In the data rows, the value 128 means zero.
Some points, one per row:
146:135:166:167:97:90:162:122:130:109:158:158:134:159:142:114:127:137:122:125:143:165:119:145
139:80:125:134:124:123:94:102:106:89:87:137:133:135:170:152:123:122:113:128:164:150:143:102
150:124:151:184:80:104:147:110:124:103:128:143:120:169:161:150:118:140:119:115:142:183:104:126
110:157:125:83:114:150:129:133:120:173:122:113:153:104:81:113:118:148:118:127:135:103:114:116
169:120:163:207:90:82:172:142:142:93:126:176:156:170:190:124:133:118:102:137:169:207:127:130
148:149:150:130:108:120:152:145:116:155:134:145:147:119:117:92:131:148:113:124:140:126:111:130
117:125:134:112:123:134:119:95:128:90:151:137:100:125:98:166:119:125:139:151:126:147:119:100
134:125:148:127:126:124:119:103:137:90:131:151:130:154:115:148:106:132:111:127:147:171:133:127
141:69:125:150:87:119:94:86:107:91:48:132:159:161:197:163:104:131:111:109:184:174:154:105
100:148:127:135:136:114:146:106:179:95:187:132:90:155:117:162:125:115:161:136:105:145:126:156
160:84:149:202:114:74:151:115:130:58:134:164:111:159:210:148:141:103:138:141:142:180:135:139
161:141:159:150:76:104:151:162:89:202:115:142:176:112:155:54:139:152:120:100:157:102:118:144
115:124:120:140:125:137:102:92:135:89:145:118:85:148:126:186:117:122:144:131:115:155:109:117
123:172:148:165:164:105:152:129:183:85:250:159:59:153:101:136:152:103:163:151:91:153:108:163
137:73:152:174:92:94:128:96:129:61:112:159:139:168:190:185:118:108:117:132:163:191:150:110
123:102:99:147:136:121:115:94:136:58:121:114:79:150:148:177:136:108:140:149:121:163:124:110
141:157:169:133:109:100:186:141:132:132:180:165:125:129:87:96:138:136:116:139:127:135:109:131
160:105:122:127:80:119:124:140:83:176:47:124:178:107:173:87:127:149:108:105:172:109:129:122
145:105:147:144:105:120:111:96:122:92:93:149:151:166:152:150:101:136:101:112:167:183:139:123
145:112:123:157:116:120:109:130:120:116:99:133:143:139:171:134:132:119:110:128:161:155:124:121
130:52:98:110:128:150:53:88:91:93:31:115:144:124:181:177:112:116:111:126:173:137:162:79
122:150:136:119:139:132:130:137:148:141:158:133:123:126:111:127:125:133:132:120:115:119:127:145
128:93:127:126:111:142:111:96:119:92:85:131:128:137:140:185:101:128:119:132:139:161:134:94
134:62:138:155:114:105:122:83:126:61:86:147:127:159:192:176:106:114:143:126:143:168:166:129
143:120:139:156:137:108:137:109:153:67:151:161:97:160:142:152:130:116:128:140:134:179:131:128
117:78:92:56:114:188:55:113:78:186:0:84:201:95:140:133:87:151:107:93:162:82:173:93
87:154:79:71:158:167:104:120:121:144:152:72:77:85:57:143:140:125:161:154:80:74:101:107
149:114:150:137:98:124:126:135:78:151:93:127:166:123:142:105:121:149:98:111:150:128:117:113
111:118:96:101:147:157:74:118:117:125:108:103:119:103:122:156:127:114:132:140:134:114:121:104
111:131:121:135:152:129:144:113:163:87:168:131:75:130:117:171:127:109:167:154:88:138:127:134
126:94:121:139:112:128:110:96:113:87:97:123:126:141:152:170:119:122:125:139:144:160:132:97
152:113:151:171:116:104:142:130:122:123:122:146:139:155:175:110:127:135:125:103:135:144:139:151
10 more points follow, each with its number after it:
121:126:150:174:135:117:133:119:145:98:166:138:117:168:142:145:125:110:139:125:116:160:137:140 0
100:78:90:96:169:170:50:96:114:113:80:91:115:117:146:175:111:113:150:117:114:98:162:113 1
116:107:110:94:114:151:100:111:92:141:80:101:143:105:120:140:116:137:124:130:139:110:129:91 2
133:134:136:139:137:104:157:133:143:105:174:153:99:120:124:119:151:110:145:154:121:129:121:133 3
131:122:142:111:123:141:145:144:101:163:109:126:152:99:112:104:123:138:133:127:111:95:138:118 4
156:60:118:144:76:116:119:110:77:129:18:122:172:136:206:125:119:145:102:101:178:137:151:101 5
105:137:124:79:157:158:87:100:142:108:138:125:110:125:74:162:104:126:132:134:121:130:135:122 6
122:139:113:139:129:118:143:115:133:97:159:114:79:133:117:142:146:121:147:151:106:138:103:122 7
129:183:136:122:111:130:171:151:145:175:149:123:137:129:89:89:124:151:134:119:107:118:111:157 8
149:138:146:176:128:104:143:129:149:98:164:158:108:159:147:126:139:118:129:131:134:169:121:142 9
Which three of these numbered points are nearest to each point below, ignoring the 3 directions in which the first points spread most? Their numbers follow each, nearest first.
150:77:103:156:74:118:114:103:82:111:32:102:149:150:192:143:126:136:105:117:169:158:128:91 > 7 5 2
131:90:134:141:105:112:135:109:117:97:109:139:123:125:160:163:122:120:139:140:136:143:134:108 > 2 4 5
163:153:158:170:96:86:184:145:133:138:146:156:136:153:143:79:137:147:120:113:136:151:113:162 > 5 8 9
93:120:106:106:156:133:105:97:134:100:175:109:66:114:116:164:139:113:169:145:101:99:119:119 > 5 3 7
90:89:82:72:153:183:55:104:88:131:71:70:126:89:111:175:113:118:137:138:113:83:135:81 > 2 4 9
100:158:101:80:140:170:117:130:141:168:114:93:131:110:78:129:110:140:142:123:100:99:127:135 > 8 0 9
Now 10 new points, numbered from 0 again:
114:192:147:141:162:108:172:150:187:121:255:155:70:116:87:117:154:108:181:161:78:119:103:170 0
117:162:124:75:149:153:126:148:123:167:140:118:140:99:59:94:132:141:109:133:121:92:119:118 1
116:121:123:111:138:124:118:125:141:133:125:131:140:119:139:122:126:121:141:126:138:111:149:146 2
64:165:115:88:176:156:104:127:167:114:217:103:101:115:59:177:131:104:143:159:89:112:116:120 3
112:119:125:79:75:146:118:126:67:195:84:94:171:78:108:118:117:157:123:119:141:72:112:90 4
149:109:130:142:114:108:132:124:121:116:112:145:121:120:161:127:134:123:138:133:142:132:128:131 5
149:182:152:119:159:126:178:185:156:168:165:158:144:115:85:63:137:143:106:126:109:115:125:163 6
123:134:132:109:178:127:137:148:137:113:158:133:123:112:101:113:138:116:124:150:105:115:138:136 7
116:105:118:102:118:128:137:125:99:146:101:106:140:105:130:120:130:136:131:128:122:90:134:115 8
126:140:125:108:146:144:128:146:125:142:128:124:133:112:93:112:133:123:118:138:121:116:131:115 9
The same question for these:
127:131:125:91:119:150:103:111:119:139:102:126:137:121:100:130:110:146:120:118:144:126:132:115 > 1 9 5
78:84:85:110:155:151:69:65:168:57:106:103:94:158:150:231:99:95:162:134:123:153:163:121 > 2 0 3
107:152:119:112:172:133:125:146:159:117:201:123:84:102:95:151:148:105:153:156:81:104:119:139 > 0 5 2
142:112:127:136:182:132:127:135:171:80:119:158:120:149:144:147:120:110:111:133:123:163:163:141 > 6 7 9
111:129:107:117:188:146:114:126:170:94:138:121:106:145:115:149:123:110:134:134:101:138:154:147 > 6 7 2
144:154:153:151:120:92:186:150:140:126:186:160:112:122:117:94:156:122:137:150:122:129:110:141 > 5 8 9
